50 stands for zero in the data rows.
Some points, one per row:
(45, 29, 52, 30, 69, 39, 44, 53, 53, 54, 48, 24, 57)
(44, 55, 47, 60, 36, 47, 51, 52, 46, 59, 54, 48, 54)
(63, 51, 41, 53, 57, 47, 53, 39, 59, 50, 65, 41, 40)
(49, 56, 56, 56, 52, 51, 59, 55, 58, 54, 58, 48, 61)
(56, 72, 57, 55, 58, 68, 52, 61, 48, 38, 34, 65, 62)
(55, 32, 53, 41, 69, 57, 57, 48, 71, 51, 55, 33, 63)
(48, 44, 51, 47, 56, 48, 54, 50, 40, 46, 40, 55, 36)
(45, 57, 50, 65, 49, 56, 63, 68, 48, 58, 54, 52, 62)
(38, 45, 37, 44, 45, 36, 16, 44, 56, 46, 29, 50, 36)
(47, 56, 62, 39, 64, 49, 51, 54, 47, 49, 45, 60, 35)
(47, 58, 54, 70, 50, 71, 59, 69, 47, 47, 30, 60, 68)
(42, 47, 60, 37, 66, 46, 54, 55, 37, 61, 40, 47, 44)
(51, 58, 56, 53, 56, 69, 40, 56, 54, 48, 49, 71, 54)
(47, 50, 46, 68, 40, 44, 51, 52, 44, 56, 53, 53, 53)
(50, 51, 62, 55, 75, 57, 59, 50, 71, 53, 64, 36, 64)
(48, 51, 54, 65, 51, 75, 55, 60, 34, 49, 40, 69, 64)
(49, 56, 46, 57, 45, 47, 29, 37, 59, 45, 55, 57, 28)
(50, 46, 49, 34, 42, 52, 44, 49, 42, 51, 37, 53, 41)
(50, 60, 52, 37, 65, 40, 46, 58, 41, 33, 26, 60, 46)
(56, 52, 47, 22, 51, 47, 40, 39, 47, 38, 31, 54, 40)
(45, 52, 48, 67, 31, 52, 54, 46, 48, 57, 53, 53, 56)
(54, 29, 58, 38, 66, 53, 57, 43, 72, 49, 48, 26, 61)
(32, 35, 58, 64, 44, 56, 39, 64, 49, 51, 54, 50, 59)
(36, 62, 57, 54, 56, 60, 43, 60, 32, 56, 50, 67, 65)
(51, 68, 79, 17, 88, 31, 61, 47, 41, 57, 31, 44, 27)
(48, 55, 61, 65, 50, 44, 46, 56, 48, 63, 49, 44, 50)
(60, 61, 47, 62, 24, 49, 51, 40, 66, 46, 64, 63, 46)
(50, 44, 45, 68, 30, 56, 45, 45, 59, 52, 68, 48, 45)
(52, 40, 53, 47, 52, 60, 49, 46, 44, 48, 46, 52, 40)
(52, 61, 41, 61, 46, 74, 41, 40, 53, 57, 56, 77, 39)
(48, 37, 55, 46, 52, 57, 45, 53, 54, 56, 41, 46, 42)
(53, 33, 61, 45, 66, 52, 60, 48, 68, 49, 52, 32, 67)
(37, 30, 51, 37, 67, 25, 31, 40, 73, 59, 50, 14, 42)
(51, 45, 43, 43, 42, 43, 47, 54, 50, 38, 63, 47, 61)
(67, 35, 57, 46, 53, 53, 66, 38, 74, 53, 56, 28, 46)
(60, 56, 50, 66, 32, 59, 48, 43, 61, 54, 68, 57, 57)
(55, 47, 30, 42, 39, 40, 36, 47, 49, 48, 52, 52, 28)
(47, 53, 37, 40, 37, 53, 44, 50, 34, 40, 54, 62, 42)
(64, 39, 59, 41, 51, 52, 59, 35, 85, 48, 56, 32, 45)
(45, 42, 56, 39, 49, 41, 43, 48, 53, 46, 43, 50, 32)
(49, 34, 53, 37, 48, 58, 41, 46, 40, 52, 38, 59, 36)
(56, 54, 48, 40, 51, 36, 55, 51, 53, 42, 32, 42, 57)
(48, 36, 50, 40, 43, 45, 40, 48, 47, 49, 38, 45, 39)
(67, 45, 48, 49, 55, 52, 67, 38, 80, 47, 57, 26, 48)
(44, 49, 40, 36, 44, 42, 29, 52, 24, 38, 43, 70, 38)
Then 12 other points, each followed by its number:
(47, 45, 43, 46, 32, 37, 46, 56, 43, 47, 33, 50, 36) 0
(54, 56, 52, 35, 56, 46, 58, 46, 43, 55, 48, 51, 33) 1
(47, 49, 42, 44, 39, 38, 32, 51, 39, 47, 39, 43, 37) 2
(45, 57, 34, 62, 51, 37, 42, 50, 51, 47, 42, 42, 57) 3
(65, 57, 45, 45, 58, 63, 56, 39, 56, 43, 56, 54, 54) 4
(39, 50, 47, 69, 45, 50, 48, 57, 38, 52, 59, 48, 67) 5
(49, 37, 46, 39, 58, 36, 50, 43, 65, 57, 57, 30, 54) 6
(49, 47, 52, 17, 47, 35, 46, 48, 34, 57, 33, 51, 51) 7
(53, 62, 43, 56, 46, 44, 56, 54, 38, 45, 48, 51, 56) 8
(58, 42, 47, 51, 37, 64, 55, 40, 62, 48, 61, 48, 26) 9
(64, 63, 53, 51, 52, 60, 66, 51, 45, 46, 60, 51, 43) 10
(57, 51, 37, 57, 38, 45, 52, 46, 50, 39, 41, 47, 53) 11
Which of these numbered points is nearest to each point below, ignoring the 2 directions in which the first points spread most? Its number follows each.
(59, 51, 38, 54, 37, 57, 54, 54, 46, 43, 43, 53, 51) > 11
(34, 46, 52, 58, 82, 43, 51, 55, 51, 51, 56, 28, 71) > 5
(45, 52, 64, 44, 54, 46, 55, 49, 43, 64, 42, 45, 37) > 1
(55, 59, 44, 58, 37, 55, 42, 46, 59, 53, 59, 60, 30) > 9
(66, 60, 46, 41, 56, 62, 55, 41, 62, 46, 54, 49, 55) > 4
(67, 55, 48, 40, 68, 49, 62, 39, 60, 45, 57, 49, 53) > 4
(48, 49, 41, 44, 38, 47, 36, 48, 53, 49, 46, 39, 48) > 2
(46, 43, 40, 52, 33, 43, 46, 49, 44, 48, 34, 53, 42) > 0
(53, 51, 54, 56, 42, 45, 36, 43, 64, 51, 60, 60, 26) > 9
(49, 33, 51, 38, 63, 40, 47, 38, 71, 62, 53, 24, 50) > 6
(42, 46, 40, 57, 38, 43, 20, 45, 53, 51, 33, 48, 34) > 2
(61, 41, 58, 43, 66, 52, 47, 49, 70, 40, 56, 49, 48) > 4
(48, 36, 51, 43, 54, 34, 42, 38, 65, 65, 56, 33, 62) > 6
(54, 48, 39, 42, 45, 47, 49, 32, 49, 44, 52, 56, 28) > 9
(55, 57, 52, 48, 51, 43, 64, 46, 58, 56, 59, 43, 46) > 1
(67, 43, 46, 41, 52, 52, 54, 37, 78, 45, 51, 38, 34) > 9
(48, 48, 42, 57, 38, 47, 39, 42, 45, 47, 51, 44, 50) > 2
(55, 47, 40, 52, 40, 57, 59, 45, 41, 42, 40, 54, 56) > 11
(48, 49, 30, 65, 27, 73, 55, 54, 31, 41, 45, 68, 51) > 11
(60, 55, 49, 47, 51, 46, 37, 39, 58, 45, 46, 62, 24) > 9
(52, 52, 44, 45, 45, 42, 59, 43, 42, 49, 46, 52, 29) > 1
(54, 63, 47, 70, 36, 57, 58, 58, 49, 53, 54, 50, 67) > 8
(50, 52, 36, 60, 52, 39, 47, 55, 48, 46, 43, 48, 56) > 3
(46, 42, 46, 58, 38, 52, 49, 50, 50, 48, 65, 48, 60) > 6
(46, 46, 46, 44, 45, 45, 41, 58, 45, 53, 45, 50, 51) > 6
(48, 50, 53, 30, 43, 37, 52, 52, 37, 49, 34, 53, 50) > 7
(59, 64, 44, 42, 60, 55, 62, 41, 60, 46, 54, 54, 51) > 4
(48, 48, 55, 23, 51, 33, 50, 47, 42, 49, 34, 44, 52) > 7
(36, 45, 51, 66, 40, 52, 59, 61, 38, 60, 55, 49, 66) > 5
(56, 66, 51, 64, 38, 59, 63, 60, 47, 44, 56, 54, 65) > 8
(69, 74, 61, 29, 53, 44, 93, 53, 40, 42, 63, 61, 49) > 10
(52, 47, 45, 65, 26, 52, 57, 54, 55, 46, 66, 55, 56) > 0
(38, 50, 53, 62, 44, 47, 51, 64, 43, 53, 58, 53, 67) > 5
(56, 67, 48, 59, 61, 61, 50, 41, 59, 45, 40, 55, 47) > 4
(48, 47, 46, 53, 39, 38, 51, 49, 53, 51, 52, 45, 42) > 0
(78, 74, 71, 23, 41, 43, 67, 55, 47, 40, 52, 60, 40) > 10
(41, 58, 44, 65, 61, 53, 35, 59, 51, 38, 46, 52, 57) > 3
(49, 40, 46, 57, 32, 51, 56, 37, 52, 55, 58, 47, 32) > 9
(51, 41, 46, 43, 35, 53, 40, 46, 47, 53, 37, 57, 36) > 0
(54, 65, 53, 61, 57, 45, 55, 53, 53, 47, 44, 47, 50) > 8
(51, 68, 50, 54, 65, 46, 55, 47, 50, 47, 43, 47, 55) > 8
(65, 44, 49, 39, 63, 49, 63, 33, 72, 43, 58, 24, 50) > 4
(51, 52, 56, 36, 60, 36, 63, 62, 41, 42, 34, 45, 62) > 8
(41, 54, 36, 63, 49, 38, 47, 50, 38, 50, 42, 48, 63) > 3
(52, 57, 39, 65, 22, 77, 54, 52, 34, 47, 43, 68, 54) > 11
(41, 50, 55, 72, 44, 52, 52, 63, 46, 56, 55, 54, 67) > 5
(38, 56, 57, 57, 66, 52, 36, 62, 41, 46, 42, 45, 61) > 5
(79, 88, 56, 26, 54, 33, 97, 57, 34, 43, 62, 63, 58) > 10
(51, 43, 41, 49, 39, 41, 47, 39, 59, 50, 58, 51, 28) > 9
(69, 71, 54, 30, 53, 43, 86, 54, 40, 46, 53, 62, 38) > 10
(36, 49, 55, 61, 51, 51, 49, 56, 43, 52, 53, 51, 57) > 5
(52, 38, 36, 54, 30, 36, 50, 44, 58, 50, 58, 41, 29) > 0
(23, 50, 51, 77, 50, 68, 33, 57, 19, 73, 47, 69, 58) > 5
(48, 51, 41, 44, 42, 45, 43, 57, 33, 45, 55, 63, 55) > 6
(52, 38, 56, 33, 46, 47, 46, 48, 58, 51, 34, 48, 42) > 0
(52, 45, 59, 27, 51, 43, 56, 57, 41, 54, 32, 46, 45) > 7
(58, 44, 38, 53, 35, 42, 45, 39, 59, 50, 63, 38, 37) > 2
(40, 38, 44, 55, 38, 50, 46, 45, 45, 55, 40, 50, 40) > 0
(45, 44, 31, 59, 56, 36, 22, 45, 60, 44, 48, 42, 45) > 3
(42, 48, 51, 64, 34, 44, 50, 51, 59, 56, 52, 45, 45) > 0
(54, 39, 39, 45, 37, 47, 55, 38, 44, 49, 49, 51, 29) > 9
(51, 35, 33, 52, 37, 38, 34, 44, 52, 47, 55, 46, 34) > 2
(44, 42, 61, 23, 58, 42, 47, 55, 32, 46, 24, 44, 59) > 7
(65, 64, 72, 25, 49, 35, 60, 62, 51, 38, 66, 54, 51) > 10
(36, 53, 52, 69, 42, 56, 56, 60, 40, 54, 53, 59, 60) > 5
(62, 70, 50, 38, 57, 59, 39, 42, 45, 50, 47, 70, 32) > 4
(48, 40, 52, 20, 53, 36, 53, 40, 43, 47, 24, 46, 40) > 7
(55, 59, 46, 56, 58, 60, 51, 52, 44, 39, 42, 64, 57) > 4
(51, 62, 58, 56, 53, 34, 59, 57, 57, 55, 58, 36, 59) > 8
(59, 38, 53, 42, 57, 48, 61, 38, 82, 47, 55, 24, 50) > 11
(49, 50, 52, 55, 46, 43, 47, 40, 60, 54, 49, 40, 37) > 2
(51, 38, 47, 42, 30, 58, 53, 39, 44, 56, 42, 53, 36) > 9
(54, 61, 48, 63, 43, 54, 61, 59, 44, 53, 61, 60, 67) > 8
(49, 46, 40, 58, 28, 46, 44, 46, 61, 51, 63, 47, 40) > 2
(51, 41, 58, 64, 55, 45, 57, 57, 51, 53, 69, 43, 59) > 5
(58, 53, 49, 51, 62, 66, 59, 47, 43, 47, 60, 71, 53) > 4
(49, 74, 58, 56, 65, 72, 46, 55, 38, 50, 33, 71, 67) > 4
(50, 47, 52, 47, 42, 43, 50, 45, 52, 53, 48, 46, 35) > 0
(66, 58, 51, 26, 66, 41, 58, 40, 59, 41, 43, 38, 49) > 4
(39, 45, 49, 39, 41, 38, 29, 53, 33, 48, 38, 62, 49) > 6
(49, 52, 49, 49, 55, 45, 37, 45, 57, 55, 59, 54, 37) > 6
(37, 36, 40, 53, 41, 59, 21, 38, 51, 46, 23, 50, 35) > 2
(61, 63, 42, 70, 35, 59, 49, 48, 62, 45, 76, 58, 42) > 9
(51, 51, 45, 38, 50, 31, 50, 56, 43, 47, 43, 37, 61) > 8
(48, 49, 54, 67, 28, 51, 55, 55, 40, 58, 56, 51, 55) > 0
(58, 44, 46, 43, 48, 57, 49, 42, 60, 44, 35, 49, 42) > 11
(49, 43, 56, 40, 37, 51, 48, 44, 46, 47, 44, 54, 42) > 0
(43, 52, 62, 60, 58, 43, 45, 62, 44, 60, 44, 57, 54) > 5
(39, 45, 33, 58, 29, 51, 29, 47, 50, 51, 32, 47, 49) > 2
(62, 58, 47, 58, 43, 47, 45, 37, 59, 46, 67, 52, 33) > 9
(45, 40, 62, 37, 61, 48, 35, 50, 64, 46, 41, 47, 46) > 6
(76, 74, 66, 28, 51, 35, 84, 55, 31, 48, 59, 63, 55) > 10
(42, 37, 40, 62, 45, 58, 20, 44, 54, 49, 28, 54, 31) > 2
(48, 41, 33, 40, 31, 50, 26, 48, 33, 43, 46, 60, 37) > 2
(58, 49, 37, 40, 39, 38, 59, 49, 59, 42, 60, 43, 46) > 11
(47, 52, 48, 65, 32, 52, 49, 50, 46, 54, 51, 48, 58) > 2
(40, 35, 52, 37, 49, 32, 47, 46, 65, 48, 42, 29, 49) > 0
(57, 67, 61, 48, 58, 51, 80, 56, 62, 53, 68, 46, 61) > 10
(42, 46, 54, 61, 40, 63, 46, 64, 40, 58, 56, 52, 64) > 5
(54, 49, 36, 56, 43, 46, 40, 43, 57, 52, 55, 47, 36) > 2
(47, 57, 59, 46, 58, 45, 60, 46, 47, 55, 49, 53, 47) > 1
(58, 68, 49, 59, 45, 54, 64, 62, 52, 54, 55, 60, 71) > 8
(65, 41, 51, 38, 53, 54, 62, 42, 76, 49, 59, 30, 60) > 4
(46, 55, 42, 60, 45, 52, 60, 51, 48, 47, 47, 39, 59) > 8
